One vector is turned by the same rotation once a tick. Each row is the vector after some number of ticks, and that number follows the row.
The counts run from 0 to 152.
[131 100 141 130 155 165 165 156 163  89  85 176 121 122 156 146 150 104
 149 149 106 128 124 100 134 126 155 164  98 140  89 137 119 133 153 116
 194  94 105 160 147  92  97 122 112 152 153 134 127 155 113] -> 84
[157  72 163 142 183 151 147 146 113 129 139 111 123 102 137 169 139 106
 144 157 103 147 109 101 126 134 103 152 115 152 108 156 150  97 126  96
 127 164 219 149 135 134 124 121  97 117 132 126 113 110 118] -> 133
[141 133 174  73 180 142 151 124 160  24 156 147 128  98 127 122  96 112
 139 101 120 151 148 122 104 117 122 142 127 106 140 114 138 122 139  87
 136 118 163 156 136 113 148 117 141 115 147  99  91 131 152] -> 101
[102  80 149 156 169 134 142 179 168  96 132 169 139  84 133 146 104 146
 138 135 145 167 171 150 147 140  80 126  81 137  93 134 173 104  99 103
 160 134 148 140 146 122 116 137 126  94 156 126 119 111 146] -> 71
[130  99 151  87 181 133 146 154 160  83 178 160 129 118 134 150 166 119
 175 176 123 161 117  95  95 154 100 159 126 105 144 138 133 116 177  75
 127 163 152 137 138 109 123 132 100 122 139 115  85 107 135] -> 59
[161 140 180  84 158 115 176 171 114  94 126 146 100 121 116 142 100 125
 170 140  78 131 108 130 100  99 128 147 110 121 114 141 132 146 131  65
 138 105 158 144 148 115  76 127 117 123 113 121  84 158 121] -> 38
[ 99 109 152 127 142 133 141 153 158  61 109 121 129 120 142 132 113  92
 148 138  94 156 127 115 126 138 139 184 124 130  91 109 136 167 110  99
 159 122 163 150 129  97  72 128  67 124 154 132  93 140  94] -> 81
[109 124 145 124 155 126 170 132 146  97 144 147 110 124 152 128 165 117
 178 139 119 140 135  66  99 116 170 134  82 123  92  98 133 163 141 111
 156  95 157 159  99 110  77  98 153 125 145 161 137 142 109] -> 151
[160  97 140 151 172 160 149 126 156 110 129 140 116 122 176 112 143  78
 120 127 102 138 144  53 121 108 143 151  86 158 126 161 159 115 150 151
 157 104 154 167 132 110  88 118 145 141 151 132 163 138 103] -> 87
[135  81 158 136 151 147 157 156 119 150 135 170 148 111 127 159 181 118
 194 183 110 143 113 102 112 132 133 141  86 160 107 136 135 126 170  70
 143 134 132 133 108  90 138  90 125 138  90 148 150 113 119] -> 63
[126  95 152 158 157 147 135 177 147 124 131 162 159  90 168 143 136 116
 123 190 110 151 139 102 126 113 125 133  86 165  64 148 166  82 111 129
 177 107 118 143 147 122 114 113 126 141 141 136 168 114 133] -> 0
[124 120 150 157 159 142 105 151 152  91 173 128 108 126 139 130 147 102
 147 108 124 146 165  95 118 115 167 143 113 133 115  89 172 158 112 122
 160 124 218 155 115 130  99  99  78 121 139 162 105 135  96] -> 78
[106 137 180 112 143 100 139 175 157  71 169 133  96 127 125 159 122 114
 129 163  92 141 111 138 128 154  86 134 118 132 128 134 171 151 123  88
 112 142 169 117 135 107  88  96  98 140 119 147  67 113 104] -> 123
[145  96 180 107 139 128 156 114 106  81 138 125 158 111 150 119 120 117
 151 127  90 156 111 117 117  99 152 154 112 132  94 111 112 143 179  76
 153 109 141 133 135 101 146  65 140 142  89 112 134 141  84] -> 106
[147 104 178 104 168 147 130 134 147  65 143 134 136 117 113 152 101 102
 141  93 104 152 112 158 131 113 129 166 114 138 155 125 137 133 173  72
 149 148 164 172 146 111 153  86 130 117 107  96 100 152 126] -> 103
[114 132 157  86 160 138 145 150 131 126  91 169 133  97 132 120  97  87
 124  91 102 142 110 172 157 141 146 108  93 169  92 131 170 139 133 111
 123 108 138 185 124  58 108  69 124 160 127 111 134 109 132] -> 94
[ 96 113 148 144 160 143  96 171 151 108 132 172 118 102 132 149 138 106
 167 107 102 156 149 143 144 154 127 119 109 138 113 109 181 152 111 108
 130 137 192 193 139  86 123 121  92 113 130 113 110 150 132] -> 7
[100 128 125 143 172 133 134 161 141 125 156 159 168  96 157 141 146 105
 120 185 120 165 131 114 134 129 140  99  98 157  57 127 167  98 100 126
 161 103 137 152 128 124 127  80 119 160 136 154 155 103 151] -> 139
[162 138 170  96 153 125 138 154 122  57 171 142 129 107 141 122 112 122
 155 114  94 120 157  76  80  94 135 139 119 120 146 117 146 168 162 104
 152  82 159 141 129 102 154  93 129 152  94 135 139 121 112] -> 34
[141 112 135 139 176 129 106 175 135 128 160 159 139 117 195 139 143 117
 135 127 109 151 174  84 148 125 145 115 108 130  92 133 184  90 122 137
 162 129 152 168 149 131 128 108 102 149 152 142 173  97 129] -> 2
[116  83 161 140 153 112 153 146 114 157 161 122 142 118 172 145 149 139
 164 157 104 163 129  83 130 129 130 150  67 138  85 127 143 120 133 107
 130 130 167 143  90 113 114  72 138 141 118 153 184  89 113] -> 65
[141  96 166 123 143 122 149 119 109  96 159 116 146 118 162 130 106 123
 132 135  87 155 103 110 123  84 150 156  92 140  97 117 107 130 182 102
 153 112 150 144 126 120 123  49 157 145  88 131 136 153  81] -> 107
[178 110 156 139 174 111 166 130 132 100 171 144 131  91 151 119 123 103
  96 141 110 146 147  91 114 109 107  77 108 141 114 175 189  92 140 121
 126 125 192 113 180 148 135 117 158 135 118 113  95 127 110] -> 46
[165 114 169 123 158  92 173 145 129 121 160 137 128 112 194 137 125 114
 107 116  91 135 134  98 143 111 129 105 100 117  88 176 153  99 173 134
 147 124 153 128 177 152 137  81 157 150 127 112 154 122  99] -> 44
[ 94 107 131 140 175 120  94 165 177  95 158 161 125 113 136 157 138 107
 168 113 108 170 159 149 140 162 126 137 118 129 149 113 162 148 134  97
 158 150 183 181 132 102 124 111  88 115 137 127 106 151 152] -> 145
[167 120 165 118 154  91 196 156 134 121 140 146 131 109 172 137 118 110
 134 130  88 130 120 118 132 117 151 108 104 124  92 172 144  96 170 112
 166 124 115 115 184 133 123  77 152 156 123 123 149 131 112] -> 43
[139  95 188 144 145 121 173 166 141 103 121 134 108 104 144 163 107 133
 117 143  78 132  96 149 135 102 111 149  81 158 102 182 126 115 160  98
 154 104 124 143 171 126 102  94 167 131 103 118 128 175 115] -> 41
[ 97 115 145 149 162 117  93 168 156 106 144 157 148 113 141 141 121  93
 155 114  93 155 155 130 147 147 133 127 119 150 130 115 206 135  92  99
 136 149 185 181 149  95 124 130  69 112 132 125 119 130 134] -> 6
[149 102 179 103 160 164 129 133 137  73 140 157 126 102 106 154 121 113
 152 108 111 140 120 159 126 110 141 152 112 131 129 120 119 135 188  75
 159 131 154 164 138 105 138  87 141 105  83 103 100 167 127] -> 104
[154  80 141 145 170 158 173  99 123 117  92 158 149  95 121 112 127  78
 136 117 118 155 143 107 131 108 140 126  86 174  86 113 149 124 155 105
 159 110 144 137 121  84 118  78 158 143 105 136 153 123 100] -> 21
[109 136 149  95 155 120 123 145 170  61 208 118 134 133 175 144 160 104
 117 178 121 167 105  80 110 141 121 137 118 121 124 127 154 128 157 121
 129 135 149 137 127 131 111  79 129 160 143 135 108 101 119] -> 56
[152  96 124 120 162 135 164 110 108 125 107 159 143 111 138  89 124  72
 142 117 116 151 141 117 139 110 166 120  96 162  79 103 152 122 152 117
 162 109 150 141 114  78 114  53 145 162 109 133 161  99 105] -> 22
[145  91 143 119 175 154 137 120 122 127  92 148 115 102 148 107  98  91
 131  96  96 145 143 112 132 137  84 135  94 162 122 150 167 130 123 120
 104 120 205 178 136  84  96 137 127 121 137  97 126 127 111] -> 91
[ 99 125 148 112 162 121 172 129 171  53 150 119 126 141 170 124 141  89
 147 114  99 156 127  80 124 132 161 155 104 111 119 103 130 129 132 115
 143 127 159 156 128 124  98 111 152 125 201 131 133 128 112] -> 14
[128 108 137 145 179 138  96 179 133 116 166 167 126 109 184 128 139 130
 136 128 122 157 184  72 137 132 133 116 105 121  98 142 184  90 111 145
 148 125 185 177 151 132 130 132 121 122 159 125 163 109 137] -> 3
[114 136 165 142 154 158 151 147 166  75 155 160 105 129 149 141 181  93
 152 135 113 136 122  90 124 116 184 118  84 128  94 105 136 152 137 134
 143 108 134 181 124 113  95  96 155 137 159 155 140 152 113] -> 12
[ 99 110 165 119 139 121 137 132 139 101 141 157 149  77 127 141 132 104
 104 174 110 158 106 155 138 156  91  94 122 156  84 131 174 137 147  96
 119 125 151 132 165  96 136  71 102 139  85 112  74 122  99] -> 51
[165 110 178 131 156 111 197 163 140 115 124 160 120  95 142 148 119 117
 115 160  87 120 110 137 129 110 142 123  90 147  83 175 143 106 169 104
 164 109 100 121 176 126 115  99 157 142 114 129 135 152 115] -> 42
[150  96 142 115 160  81 132 163 133 121 130 186 134 121 165 133  97 132
 131 131 102 161 146 161 148 132  90 112 107 120 102 160 168 110 194 101
 168 134 126 114 183 108 117  85 119 149  91  93 138 124 119] -> 115
[156 113 148 112 173  95 141 142 119 130 156 149 115 101 154 127 117  93
 125 116 108 152 133 132 145 144 109  84 125 121 106 153 189 117 149 114
 120 151 207 131 183 117 128  89 101 123 115  94  79 119 109] -> 48
[127  95 137 128 154 143 172 151 160  87  93 152 139 133 184 128 141  87
 140 138  96 134 132  77 133 134 157 170 104 134  86 147 127 129 163 125
 185  96 109 148 143  91  98 116 112 169 156 131 161 133 101] -> 85
